One turn moves every row onto another: examples first, then more rows asked:
tebav: [ -3.5 -14.0  -2.1 -13.1   2.9 -15.5  16.0  -8.1  -6.8  19.3 -11.3  23.3
 -21.8  10.4  14.1   5.0]
Rek: [  7.1  -7.7  -8.8 -14.3   5.1  -7.8  28.3  -7.1   1.3  11.5 -22.6   5.1
  -9.2  -0.9  10.4   5.3]
dorin: [  0.3  -2.7  -4.0 -24.4  -4.3  -9.7  35.1  -3.9  -4.9  12.6  -9.7   8.1
 -16.6   3.3  12.8  12.9]
Dif: [  3.8 -11.6  -6.4 -19.5  -4.4  -8.3  32.2   3.4  -2.3  15.7 -16.1   3.5
 -15.3   0.8  11.7   9.7]
Degi: [  0.3  -2.9   9.4  -2.2   0.5 -12.3   8.5   4.3 -10.6  13.8 -13.2  17.8
  -5.8   3.5  -5.3  -0.9]
veba: [  2.6 -11.8   5.1 -13.6  -2.9  -9.4  13.3   1.0  -3.1   4.5  -0.3   6.7
 -11.4  10.6  -4.5  -5.7]
nup: [-21.2  -2.0  -1.3 -19.1  -1.0  -6.7  11.9  -3.2  -8.1  11.8 -19.8  16.3
 -11.5   9.7   4.7   0.7]
Pilo: [ -5.2   3.9   3.4 -17.3  13.2  -8.4  16.9  12.0 -13.7  -5.2 -15.0  12.0
  -9.1  -4.7  12.2  12.9]
vok: [-21.4  -2.5   3.2 -22.9  -2.3 -12.2  15.5   5.2  -6.7   8.7 -14.9  17.2
  -7.1  12.6   3.7   5.0]
nebok: [  9.0 -16.9   0.2 -25.2   3.0 -13.4  32.3   5.8  -4.9   6.7 -20.6   8.6
 -10.9   3.1   8.4   7.5]
Pagik: [ 15.2  -8.6  -3.9 -13.3   7.5  -2.9  17.2  -2.1 -19.4   2.8  -7.8   5.7
  -9.7   0.3  15.2   2.1]
bipo: [ -4.3  -1.7  11.3  -8.2  -1.2 -14.4  10.4   2.8 -17.8  12.9  -6.3  22.7
  -8.0   2.1  -2.1   0.8]
romar: [-19.8  -7.3  -4.3 -18.6  -0.4  -3.9   9.5  -2.0  -5.3   9.8 -20.3  10.2
 -13.0   8.6   4.8  -3.6]
Sal: [ -1.7 -18.9  -3.2  -7.4   2.5 -17.4  15.4   0.7   0.6  21.0 -13.1  19.0
 -18.1   9.0  14.4   5.6]
rulu: [ -0.3 -10.5   5.0 -24.0  12.5 -14.3  21.5  13.9 -16.2  -5.4 -16.4  13.8
  -8.0  -4.8  11.9   8.8]
puzim: [ -3.4  -0.4  -2.3 -11.6  14.5  -4.1  12.6  10.6 -13.7  -0.9 -21.5   8.2
 -12.8  -9.1  13.6   7.5]
tero: [ -4.7 -14.7  -0.3  -6.8  13.9 -15.2   4.2   9.5  -0.1   1.7  -9.1  15.7
 -13.4   7.8  14.2   4.1]
pugu: [ -4.7  -8.8   1.9 -12.7  -4.4  -7.7  12.8  -4.1  -8.6   7.9   4.9   8.7
 -12.8   5.1   0.5  -6.9]
zemaz: [ -0.5 -10.2   0.8  -8.9  -3.1  -6.9  10.9  -2.9  -3.2   8.2   1.3   5.6
 -11.9   6.5  -2.0  -7.5]
vosen: [ -0.9 -14.6   0.9 -11.2   2.6 -21.0  19.1   2.8   3.7  15.8  -9.6  20.7
 -13.5  15.3  11.4  10.9]
luti: [ 12.8 -14.1  -2.7 -12.0   5.2  -8.0  18.5   8.7 -16.3   2.8  -4.2   3.8
  -4.6  -1.4  16.6   4.1]
Niza: [ -0.8 -10.7   6.1 -17.2  -3.8 -10.2  14.1   0.0  -8.5   4.6   4.5   9.9
 -13.1   9.7  -2.2  -5.1]
nuba: [ -3.8  -1.1   6.4  -2.3  -0.7 -11.9   8.1   0.4 -14.3  15.8  -8.8  19.7
  -7.6   0.7  -2.7  -0.7]
zuzud: [-22.8  -2.2  -0.6 -23.6  -0.3  -7.7  13.6  -1.6  -6.6   6.5 -13.3  14.4
 -10.7  12.1   5.6   1.0]
Miran: [  9.3  -4.9  -0.8 -12.0   5.5  -9.9  22.8   5.3 -12.8  -0.8   3.0   5.8
   0.4   2.1  16.5   9.3]
Baz: [ -5.7  -7.4   3.9 -12.9  15.6 -17.0   7.6   5.7  -2.1  -3.4  -5.5  20.4
 -14.5  12.6  12.7   6.8]
Nef: [ 11.8   1.4   1.6 -10.8   3.7 -11.9  26.0  -1.6 -15.6   8.5  -5.1  15.5
   0.0   3.5  14.4  13.1]
Vis: [  6.1  -7.2  -1.5 -14.6  15.6  -8.2  17.1   7.0  -6.7  -2.6 -27.4   7.9
  -7.5  -4.0   8.9   5.2]
bogig: [ 12.4  -8.6   2.1  -8.8   1.1 -13.2  23.8   9.4 -16.0  11.2  -6.5  11.9
   0.3  -0.3  15.5  12.2]
pimag: [ -8.0  -7.6   0.7 -13.7  16.1 -12.3   5.4  -2.1  -9.5   0.2  -6.7  21.5
 -19.8   9.2  14.2   3.2]
Guf: [ 15.8  -1.1  -0.9 -10.8   5.3  -6.4  22.6  -7.2 -20.2  10.4 -12.9  14.2
  -6.5   1.6  12.9   7.5]
gutu: [-17.5 -10.0   2.5 -20.0  -2.2 -12.3  12.8  12.2  -2.8  10.1 -20.4  13.1
  -7.1  11.7   2.6   3.2]
Lusam: [ -6.2   5.4  -0.5 -15.4  14.9  -4.4  14.4   5.7 -16.8  -3.1 -17.2  11.5
 -13.1  -6.9  13.6   9.5]
Ritin: [ -2.4  -9.8   2.1 -16.3   3.6 -18.9  20.0  -6.0  -2.9  14.6  -8.3  25.3
 -18.7  16.5  11.7   9.8]
Nosa: [-16.9  -9.2  -1.9 -16.8  -1.2  -7.0   9.7   4.9  -5.3  13.9 -25.6  11.8
 -10.8   8.8   3.7  -1.3]
fuvo: [ -3.9   1.8  -5.9  -8.4  15.4  -6.4  17.4  -3.8  -7.0   1.4 -19.0   9.3
  -5.1  -9.7  14.4   5.7]
vegef: [ -7.3 -14.3  -3.5  -8.3  14.5 -10.9   1.8   2.4  -6.8   4.1 -10.1  17.7
 -19.6   3.7  16.1  -0.1]
bop: [-20.0  -8.3   2.1 -23.7  -1.7 -11.4  14.1   9.6  -3.5   4.8 -14.1  12.6
  -7.9  14.1   3.7   2.9]
nubab: [  0.7  -4.0  13.0  -8.6  -0.6 -14.7  10.6   6.9 -14.6  11.1  -9.9  20.3
  -7.1   5.7  -4.9   1.0]
Bem: [-17.0 -13.0  -1.5 -18.8  -1.5  -7.9  10.4   9.0  -1.9   8.9 -21.0   8.6
 -10.4  11.3   3.4  -1.2]
suvib: [ -2.3  -1.0   1.6 -13.2  13.3  -7.8  14.8  17.5 -10.8  -3.5 -19.1   8.6
  -8.8  -6.6  12.5  11.1]
giso: [ 12.2   0.2  -2.0 -13.8   8.5  -5.0  21.0  -5.5 -15.5  -1.0  -2.1   8.0
  -4.8   3.9  14.7   6.4]
Pav: [ -3.2 -12.6  -0.4 -27.3  -0.2 -16.8  34.7   2.1 -11.6   8.0  -6.8  12.8
  -9.0  -2.0  15.0  10.9]
zagus: [  2.0  -8.5  -2.5 -22.5  -4.9 -11.7  35.2   4.3  -2.0  12.1 -11.4   6.1
 -13.6   4.5  11.8  13.6]
Niz: [  1.9  -7.2  -7.8 -20.3  -3.7  -5.8  31.9  -5.3  -5.7  16.6 -14.8   5.9
 -18.1   0.4  12.5   9.4]
feda: [ -5.1  -3.9  -8.6 -16.5   1.9 -11.2  32.0 -10.3  -6.3  12.5  -8.4  10.3
  -7.7  -6.1  16.7   9.3]
radib: [ 16.4 -11.3  -1.1  -9.2   2.6  -8.4  21.0   3.7 -21.4  13.7 -14.1  11.2
  -6.2  -2.0  14.0   6.8]
tibu: [-11.0  -1.6  -1.0 -17.7  12.3 -12.5  21.8   2.2 -16.7  -0.7  -7.8  15.5
  -5.6 -10.9  18.3   9.7]

tero goes to tebav
Miran goes to radib
Dif goes to Lusam
Where do these go?
zuzud goes to gutu
veba goes to nuba
rulu goes to Rek

One turn moves every row onto another: examples first, then more rows asked:
Nor: [-11.6  15.6  -5.7  -7.4  -2.9   3.1   3.5  -4.0   4.9  -0.7   2.3  -6.0
  -2.2]
Gaz: [ -1.0  -7.0 -11.0   9.8   0.5  -1.0   0.1 -12.0  -6.8   3.6   3.9   2.3
  16.8]
bevi: [-13.9  -4.0   4.1   1.7   1.6   8.4 -11.5   2.7  -0.8   5.9   4.5 -11.0
  -2.6]
Geret: [ -1.7  -3.1 -10.4  10.9 -14.5  -2.4   2.8  -4.8   4.4  -5.6   9.5   6.1
  -6.6]
geve: [10.3 -9.4  4.6 -7.0 -6.1  7.1  0.2  2.1  3.9  5.1 -1.8 -4.0  9.2]
Fud: [-4.0 -9.3 14.7  7.3  1.5 -5.2 -2.1 -1.9 -0.5  5.8 -5.0 -0.5 -2.9]
kup: [ -1.0  -2.1  -0.4  10.3 -10.2  -3.3   0.1   4.4  -2.3  -1.0  -2.3  -2.1
  18.8]
Rap: [-18.2 -13.0  -8.3   2.7  -3.2   6.8   0.1  -0.7   3.9   2.6   7.8  -4.7
  -6.6]
Zirid: [ -1.9 -16.2  -7.2   6.9   4.5  -8.8   2.3  -5.8   5.9   6.9  -3.4  -5.3
  -5.1]
pas: [ 2.2 15.6 -0.7 -1.1 -4.0  0.9 -1.6 -1.9 -5.7  8.4 -4.5 11.0  0.5]
kegu: [-20.7 -10.6  -6.7   0.9  -2.6   4.0  -6.2   3.1   0.9   4.7   2.3  -2.1
  -6.1]
vuvip: [ -4.4   5.0  -5.5   6.8  -4.9  -4.7 -16.9  -4.0  -6.5   1.7   0.7   9.4
  -3.9]
zife: [-13.3  14.2  -7.2  -7.4  -1.0   3.9   4.4  -8.6   2.9  -0.4   4.5  -2.5
  -3.2]
sez: [  8.7   5.8  -2.9  10.8  -4.1   0.6 -10.3  -6.0   2.8  -0.2   9.4 -11.0
  -2.3]
pom: [ 8.6 16.0 -1.3  0.5  1.3  4.5 -1.2 -7.8 -4.7  9.6  0.5  2.0  1.5]
dise: [ -0.3  11.0  -7.6  -0.9 -10.4  -1.6   4.9   1.6  -1.5   6.0  -5.1  13.4
  -1.7]
vute: [ -1.3 -11.2  11.1   8.4   6.8  -3.0  -0.4 -10.7  -0.7   6.6   0.4  -2.2
  -3.6]
tupa: [  4.4 -11.3  -7.3 -10.4  -0.3   2.8  -7.7  -0.8  -1.4   9.5  -7.0   3.3
   7.8]
dez: [  3.4   7.1 -14.3   0.7 -11.4  -1.3  11.4   0.2   3.8   3.9  -1.6   7.3
  -2.6]
fopuv: [-18.9  -5.8  -0.9   0.5  -0.7   4.7 -12.1   5.1  -0.9   6.0   0.6  -5.2
  -4.0]
Nupen: [-12.2  15.2  -8.8  -7.7  -1.4   2.0   2.4  -4.7   3.9  -0.2   2.0  -5.7
  -2.5]
Lod: [ -4.5 -14.2  -3.3   6.0  -0.8 -11.4   0.5   2.7   6.1   5.4  -8.0  -3.3
  -4.8]
zugef: [-12.0  15.5  -3.9  -6.7  -3.3   3.8   4.9  -5.3   4.6  -1.3   4.0  -4.6
  -2.4]
bura: [-12.9  14.8  -9.4  -8.1  -0.3   2.8   2.5  -7.1   3.2   0.5   2.8  -4.0
  -2.4]
Sapus: [  3.2   8.8  -2.0   8.1  -1.1  -2.5 -19.1  -4.6  -3.8   2.6   3.5  -3.1
  -1.3]
figur: [-12.9 -11.2  -3.1   3.8  -1.1   9.8   0.7  -3.1   4.4   3.2  11.6 -10.5
  -5.6]
soram: [-11.2  -6.7   3.4   4.0   1.2  10.7  -4.9  -1.4   2.6   4.0   9.6 -14.1
  -3.2]
gaful: [ -0.2  -4.2 -11.0   9.0  -6.9  -5.9  -2.3   3.2  -1.2   1.4  -3.8  -4.5
  18.3]
kuzas: [ -7.6  -0.6  -9.9   8.2 -11.3  -5.1  -6.2  -3.8  -2.6  -2.0   3.8  14.1
  -6.4]
foz: [ 8.6 -9.0 -1.3 -9.7 -2.7  4.1 -6.8  3.0  1.9  8.1 -6.2 -3.4  9.4]
bemib: [  3.9 -16.0  -1.9  -7.2  -5.4   7.4   5.0  -7.1   0.2   5.0   1.4   8.9
   5.5]
gop: [  6.2  -0.1  -6.5  12.4 -10.7   0.5   0.8  -5.5   6.9  -4.4  12.8  -6.5
  -4.8]
pumi: [-1.3 -2.9  5.1 11.7 -8.6  0.8  2.4 -2.8 -5.7 -0.8  2.4  2.4 18.4]
pato: [-12.6  14.4  -4.6  -6.9  -2.4   4.3   5.7  -7.4   3.5  -1.1   5.0  -2.7
  -3.0]
Vibem: [ -1.6  -4.9  -0.5  11.3  -2.8   1.6   2.8 -11.0  -8.2   0.8   5.0   4.4
  17.5]
nilup: [ -0.3  -6.4 -16.0   9.1  -1.2  -4.7  -2.2  -4.6  -3.5   3.3  -1.1  -2.2
  17.5]
zurum: [  9.6   7.6 -14.9   1.6  -5.7   1.9  11.8  -5.2   5.5   4.9   3.5  -1.0
  -1.3]
Ninep: [ -0.8 -14.7   0.3   7.5   8.5  -4.4   1.6 -12.6   2.4   7.7   0.9  -5.0
  -4.8]
Vik: [  2.0 -14.9  -7.7  -9.8  -1.7   3.9  -1.6  -6.0  -2.1   7.9  -3.1   9.2
   6.5]
Bom: [12.4 11.7 -8.0  1.7  0.4  4.9  5.3 -9.3  1.0  7.8  4.4 -4.0  0.5]
rolip: [ -5.5 -10.8   7.7   5.9  -2.4  -9.8  -2.1   4.5   3.4   5.0  -9.3  -0.9
  -3.5]
Duben: [  7.7 -13.4   4.2  -6.0  -7.5   8.5   6.2  -2.9   3.4   3.5   2.0   2.0
   7.2]

bura goes to zife
Rap goes to figur
Where do these go?
pas goes to dise
Vibem goes to pumi
rolip goes to Lod
gop goes to sez
Duben goes to geve

One turn moves every row onto another: examples first, then more rows asked:
Firap: [ 16.4  -8.6   1.8  -1.4   9.5  -1.2 -22.8   1.7   6.4   5.3  -4.9   4.7
  -1.2   3.1 -10.5  -1.6  -5.6]
muzek: [ 20.8  -4.5   0.4  -0.4  -3.3   5.1  -9.5   0.5  -5.3   6.8   7.9  -0.1
 -11.3   1.2  -6.8  -7.6   2.4]
nik: [ -8.0   1.0   8.3  -8.1   6.9 -14.0  -4.4   7.0   2.8   8.4  -9.4 -11.7
  -6.6  -8.0   8.0   7.6   2.9]
nive: [ 21.0  -9.2  -1.9   0.1   2.9   3.2 -16.6  -3.0   1.1   4.3  -3.3  -7.6
 -12.3   5.1 -10.1   1.1   1.7]
robuv: [ -6.3   2.5   8.0  -8.4   4.0 -13.2  -2.2   6.5   0.1   9.2  -7.3 -15.5
  -9.8  -8.1   7.6   7.8   6.2]
Nonat: [ 17.8  -3.8   0.1  -0.1   8.4  -0.3 -20.4   9.5   1.4   6.9  -1.5   4.9
   5.5   6.2  -2.2  -4.1  -0.8]
Kepar: [ -8.7   1.0  10.9 -10.5   3.8 -14.6  -0.5   6.6   1.6  10.7  -8.0 -10.1
  -4.0  -9.8   8.6   5.0   2.2]
tetip: [-10.3  -0.4   8.5  -7.9   7.1 -12.9  -3.9   7.6   2.0   8.9 -10.5 -10.3
  -6.6 -10.6   8.7   5.5   0.8]
teto: [ -5.1   0.7  10.4 -10.6   1.6 -13.8   2.5   6.2  -1.8   9.7  -7.7 -14.7
  -7.9  -9.3   8.7   4.8   4.1]
palo: [ 24.7  -9.2   8.1  -7.2  -4.1   0.7  -5.6  -6.5  -3.0   7.0  -0.7  -5.0
  -7.3   4.7 -11.5  -6.9   1.1]
vizir: [ 23.9  -8.4   8.6 -14.0  -7.9   4.3  -8.3  -0.6  -7.4   3.6  -0.2  -8.9
  -1.8   4.9  -7.1  -2.5   4.7]
Nek: [ 19.8  -9.1  10.8  -8.9   1.4  -2.8  -9.4  -1.2   1.9   8.8  -2.3   7.8
   4.5   2.3 -10.2  -8.5  -4.8]
vos: [ -7.6   0.9   7.9  -7.4   6.6 -14.4  -4.4   9.2   1.9   9.7 -10.7 -11.0
  -7.4  -9.3   9.9   7.7   0.9]
leb: [ 19.8  -5.1   5.4  -4.0  -2.6   2.4  -7.4   1.2  -4.0   9.1   7.0   8.6
  -2.7   1.5  -5.8 -11.8  -2.1]
pabu: [25.0 -5.2  3.5 -3.9 -5.1  2.8 -5.6  2.2 -8.3  5.5  2.8 -8.4 -1.4 10.4
 -2.6 -7.0  7.0]
lavef: [ 14.5  -7.3   3.0  -7.0   7.2   0.8 -27.1   7.7   3.6   3.6  -5.2   3.1
   4.4   2.3  -5.6   2.3  -2.3]
bami: [ 21.6  -5.7   8.8  -7.3  -0.2  -2.1  -7.7   5.3  -4.2   8.2   0.6   5.6
   9.9   6.9  -2.3 -10.1   0.0]
vip: [ -8.7  -0.5   7.2  -7.4   4.4 -10.4  -3.1   5.8  -0.6   7.4  -9.2 -15.4
  -9.9  -9.2   8.9   7.6   4.6]
Los: [ -6.7   0.9   5.4  -6.8   5.2 -11.6  -2.3   6.4   0.1  10.2  -9.2 -16.0
 -11.0  -9.0   9.3   9.1   4.0]
Muver: [ 19.9  -7.0  -0.1  -5.4   0.9   7.3 -22.1   2.3  -1.2   1.4  -2.4 -10.8
  -7.4   4.9  -6.1   4.7   5.1]
zak: [ 18.6  -8.9  12.5 -15.1  -1.6  -0.5 -12.7   3.5  -1.1   5.8  -1.9   6.3
   9.8   2.7  -6.5  -5.1  -3.0]
nuda: [ 17.8  -4.8  -3.2   3.4   3.6   5.7 -18.9   3.4  -1.0   6.5   5.7   3.1
 -11.5   2.2  -4.8  -3.8  -0.2]
guto: [ -8.4  -1.2  12.1 -11.7   4.6 -12.9   0.5   5.9   0.8   9.1  -9.4 -10.3
  -5.4  -9.0   8.6   3.8   1.9]
keten: [ -7.3   1.6  11.8 -11.2   3.9 -15.2   0.7   7.3  -1.2  11.6  -8.7  -9.7
  -4.3  -9.4   9.6   3.7   0.9]
Nir: [ -5.9   2.1  11.3 -11.1   2.2 -14.1   2.4   5.6  -0.3   9.8  -7.3 -13.1
  -8.3  -8.7   7.8   5.6   4.5]
zifum: [ -6.6  -1.3  10.4  -9.5   2.0 -12.0   2.4   4.8  -2.7   8.6  -8.6 -14.6
  -7.9  -9.3   7.8   4.2   3.7]
didar: [ 20.8  -5.3  -4.3   2.7   3.5   4.0 -20.7   6.3  -2.3   4.8  -0.3  -7.6
  -4.7   9.1  -2.3  -0.2   6.1]
veput: [ 16.3  -3.7   2.2   0.2   5.1   1.3 -16.9   5.2   1.1   8.9   4.4  11.2
  -3.3   0.7  -5.7  -8.9  -4.6]

Nek goes to Firap
zifum goes to guto
Where do these go?
muzek goes to leb
lavef goes to Muver
bami goes to Nonat

